In the data rows, 128 means zero.
Some points, each followed by its number:
[88. 148. 100. 150. 117. 63. 161. 106. 145. 173. 98. 108. 64. 135. 146. 147. 122. 155. 135. 133. 131. 117. 171. 162. 130. 101. 96. 135.] 0
[88. 59. 178. 150. 117. 142. 85. 77. 96. 96. 176. 108. 149. 105. 175. 209. 61. 71. 88. 184. 159. 165. 171. 162. 158. 141. 96. 164.] 1
[135. 148. 100. 95. 117. 142. 161. 156. 145. 96. 147. 141. 149. 105. 127. 110. 118. 155. 135. 103. 131. 117. 124. 114. 130. 141. 96. 135.] 2
[88. 148. 100. 150. 117. 142. 85. 77. 174. 173. 98. 108. 149. 105. 175. 110. 106. 155. 164. 103. 159. 89. 95. 162. 158. 141. 173. 164.] 3
[88. 148. 100. 150. 117. 142. 133. 127. 125. 124. 98. 163. 118. 105. 127. 110. 94. 155. 116. 154. 111. 89. 95. 162. 110. 141. 124. 116.] 4
[116. 92. 178. 118. 117. 142. 114. 106. 125. 144. 127. 108. 95. 135. 146. 172. 111. 71. 116. 103. 131. 137. 143. 134. 110. 141. 96. 135.] 5
[135. 115. 100. 95. 117. 142. 85. 77. 145. 124. 147. 108. 149. 105. 127. 110. 145. 155. 135. 133. 131. 165. 124. 114. 158. 141. 173. 164.] 6
[135. 115. 129. 95. 117. 96. 114. 106. 96. 124. 147. 108. 118. 105. 127. 110. 152. 124. 135. 133. 159. 165. 124. 162. 158. 141. 173. 164.] 7
[88. 148. 100. 150. 117. 142. 161. 156. 96. 96. 98. 196. 149. 186. 98. 110. 117. 155. 88. 184. 83. 89. 95. 162. 158. 141. 96. 88.] 8
[135. 148. 100. 150. 117. 142. 85. 156. 125. 124. 98. 163. 118. 186. 98. 147. 74. 155. 88. 133. 83. 165. 171. 162. 81. 101. 96. 88.] 9
[116. 148. 100. 150. 117. 63. 133. 156. 145. 144. 98. 141. 95. 135. 98. 172. 175. 102. 88. 154. 131. 165. 171. 114. 130. 141. 96. 135.] 10
[88. 148. 100. 150. 117. 142. 161. 156. 96. 96. 98. 196. 149. 105. 98. 110. 39. 155. 88. 103. 159. 89. 95. 162. 158. 141. 96. 88.] 11
[88. 148. 100. 150. 117. 17. 85. 156. 174. 173. 98. 108. 64. 105. 98. 110. 242. 155. 88. 184. 159. 89. 95. 86. 158. 141. 96. 164.] 12
[163. 148. 100. 150. 117. 142. 161. 156. 96. 96. 176. 108. 149. 105. 175. 110. 111. 155. 164. 184. 159. 89. 95. 162. 158. 141. 96. 88.] 13
[88. 148. 149. 150. 117. 142. 133. 156. 96. 144. 98. 196. 118. 186. 98. 147. 91. 155. 135. 133. 83. 117. 124. 162. 130. 101. 96. 135.] 14
[116. 148. 100. 150. 117. 63. 133. 156. 174. 173. 98. 108. 64. 186. 98. 209. 165. 102. 88. 133. 131. 165. 124. 114. 130. 101. 96. 135.] 15
[116. 148. 129. 150. 117. 63. 114. 156. 145. 173. 98. 108. 95. 105. 127. 110. 202. 124. 116. 154. 131. 89. 124. 86. 130. 141. 124. 135.] 16
[116. 148. 129. 150. 117. 142. 133. 127. 96. 96. 127. 163. 149. 105. 98. 110. 105. 155. 116. 154. 111. 89. 95. 134. 158. 141. 124. 116.] 17
[88. 148. 100. 150. 117. 17. 161. 156. 174. 173. 98. 108. 64. 105. 98. 209. 235. 71. 88. 184. 159. 165. 171. 86. 158. 141. 96. 164.] 18
[135. 92. 100. 95. 117. 96. 133. 156. 174. 96. 147. 141. 118. 105. 127. 110. 123. 124. 164. 103. 159. 117. 124. 86. 158. 141. 144. 164.] 19
[163. 148. 100. 63. 117. 142. 161. 156. 96. 96. 176. 108. 149. 105. 98. 110. 121. 155. 164. 184. 159. 89. 95. 162. 158. 141. 96. 88.] 20
[163. 148. 149. 63. 117. 142. 161. 106. 125. 96. 176. 108. 149. 105. 146. 110. 152. 155. 164. 154. 159. 89. 95. 162. 110. 141. 96. 88.] 21
[163. 148. 100. 150. 117. 142. 161. 156. 96. 96. 98. 196. 149. 105. 98. 110. 71. 155. 88. 184. 83. 165. 171. 162. 81. 141. 96. 88.] 22
[88. 59. 178. 150. 255. 142. 85. 77. 96. 96. 176. 108. 149. 105. 175. 209. 111. 71. 88. 103. 159. 165. 171. 162. 81. 141. 96. 164.] 23
[88. 148. 100. 150. 117. 142. 161. 156. 96. 96. 98. 196. 149. 105. 98. 110. 93. 155. 88. 184. 83. 89. 95. 162. 158. 141. 96. 88.] 24
[88. 148. 100. 150. 117. 96. 161. 156. 125. 124. 98. 163. 118. 135. 98. 147. 107. 124. 88. 103. 159. 117. 95. 134. 158. 141. 96. 116.] 25
[135. 59. 149. 150. 117. 142. 85. 127. 96. 124. 98. 108. 149. 105. 175. 147. 107. 155. 88. 103. 159. 165. 171. 162. 81. 141. 144. 164.] 26
[135. 115. 100. 150. 117. 142. 85. 106. 96. 124. 147. 141. 118. 105. 127. 110. 132. 155. 164. 103. 159. 165. 124. 134. 110. 141. 144. 164.] 27
[163. 148. 178. 63. 117. 142. 161. 156. 174. 96. 176. 108. 149. 186. 98. 110. 165. 155. 164. 103. 83. 89. 95. 86. 158. 141. 173. 88.] 28
[163. 148. 178. 150. 117. 142. 85. 156. 96. 96. 176. 108. 149. 186. 98. 110. 113. 71. 164. 103. 83. 89. 95. 86. 81. 141. 173. 88.] 29
[135. 115. 129. 150. 173. 142. 85. 127. 96. 124. 98. 163. 149. 156. 127. 110. 95. 155. 88. 133. 83. 165. 171. 134. 110. 141. 124. 116.] 30
[163. 148. 129. 95. 117. 142. 161. 156. 174. 124. 176. 108. 118. 135. 98. 110. 156. 124. 164. 103. 131. 89. 124. 134. 130. 141. 124. 88.] 31
New points follow, each followed by the number of its nearest point above, looking only along the 6 directions in which the numbered points spread most.
[135. 148. 100. 95. 117. 142. 133. 156. 145. 96. 147. 141. 149. 105. 127. 110. 139. 155. 164. 103. 159. 117. 124. 162. 158. 141. 96. 116.] 2
[163. 148. 100. 150. 117. 142. 85. 156. 96. 173. 98. 108. 64. 186. 98. 209. 85. 155. 88. 184. 83. 165. 95. 162. 81. 33. 96. 88.] 9
[163. 148. 129. 95. 117. 142. 161. 156. 145. 96. 176. 108. 149. 135. 98. 110. 147. 124. 164. 103. 131. 117. 95. 134. 158. 141. 124. 116.] 31
[163. 148. 178. 150. 117. 142. 85. 77. 96. 96. 176. 108. 149. 186. 98. 209. 185. 71. 164. 103. 83. 165. 95. 86. 81. 141. 173. 88.] 29
[163. 59. 100. 63. 117. 142. 161. 156. 96. 96. 176. 108. 149. 105. 98. 110. 105. 155. 164. 103. 159. 89. 95. 86. 158. 141. 173. 88.] 21
[163. 148. 149. 118. 117. 142. 133. 127. 174. 96. 176. 163. 149. 156. 98. 110. 141. 155. 164. 103. 111. 165. 95. 86. 158. 141. 124. 116.] 31
[163. 59. 178. 150. 117. 142. 85. 156. 96. 96. 98. 108. 149. 105. 175. 110. 110. 155. 88. 103. 159. 165. 171. 162. 81. 141. 173. 164.] 26
[116. 92. 129. 118. 117. 142. 85. 127. 96. 144. 127. 163. 95. 105. 175. 110. 114. 155. 164. 103. 159. 137. 143. 114. 130. 141. 96. 135.] 27
[88. 148. 100. 150. 117. 142. 161. 77. 174. 173. 98. 108. 64. 105. 98. 110. 168. 71. 164. 103. 159. 89. 95. 86. 158. 33. 96. 164.] 16
[88. 59. 100. 150. 117. 142. 85. 156. 96. 173. 98. 108. 149. 105. 175. 110. 114. 155. 88. 103. 159. 165. 171. 162. 81. 141. 96. 164.] 26
[116. 148. 100. 150. 117. 142. 161. 156. 96. 173. 98. 141. 95. 156. 127. 172. 76. 155. 88. 154. 83. 165. 171. 162. 81. 73. 96. 88.] 9
[163. 148. 100. 150. 117. 142. 161. 106. 125. 124. 98. 141. 149. 105. 98. 110. 132. 124. 164. 133. 159. 89. 124. 134. 81. 141. 173. 135.] 2
[88. 148. 100. 150. 255. 142. 85. 77. 174. 173. 98. 108. 149. 105. 175. 110. 97. 71. 88. 103. 159. 165. 171. 162. 81. 141. 96. 164.] 26
[88. 148. 100. 150. 117. 63. 133. 156. 145. 173. 98. 108. 64. 186. 98. 209. 174. 102. 88. 133. 131. 165. 124. 114. 130. 101. 96. 164.] 15
[88. 115. 129. 150. 212. 96. 114. 106. 145. 173. 98. 108. 149. 105. 175. 110. 121. 102. 88. 133. 159. 165. 171. 162. 110. 141. 124. 164.] 26
[116. 92. 178. 63. 212. 142. 114. 156. 125. 173. 127. 163. 149. 105. 175. 110. 114. 155. 116. 154. 83. 137. 143. 114. 130. 73. 144. 135.] 27
[163. 148. 178. 63. 117. 142. 161. 156. 174. 96. 176. 108. 149. 186. 98. 110. 155. 71. 164. 103. 83. 89. 95. 86. 158. 141. 173. 88.] 28
[163. 148. 178. 150. 117. 142. 161. 77. 174. 96. 176. 108. 149. 186. 98. 110. 138. 71. 164. 103. 83. 165. 95. 86. 158. 141. 173. 88.] 29
[163. 148. 178. 150. 117. 142. 114. 156. 125. 96. 176. 108. 149. 186. 98. 110. 128. 71. 164. 103. 83. 89. 95. 86. 110. 141. 173. 88.] 29
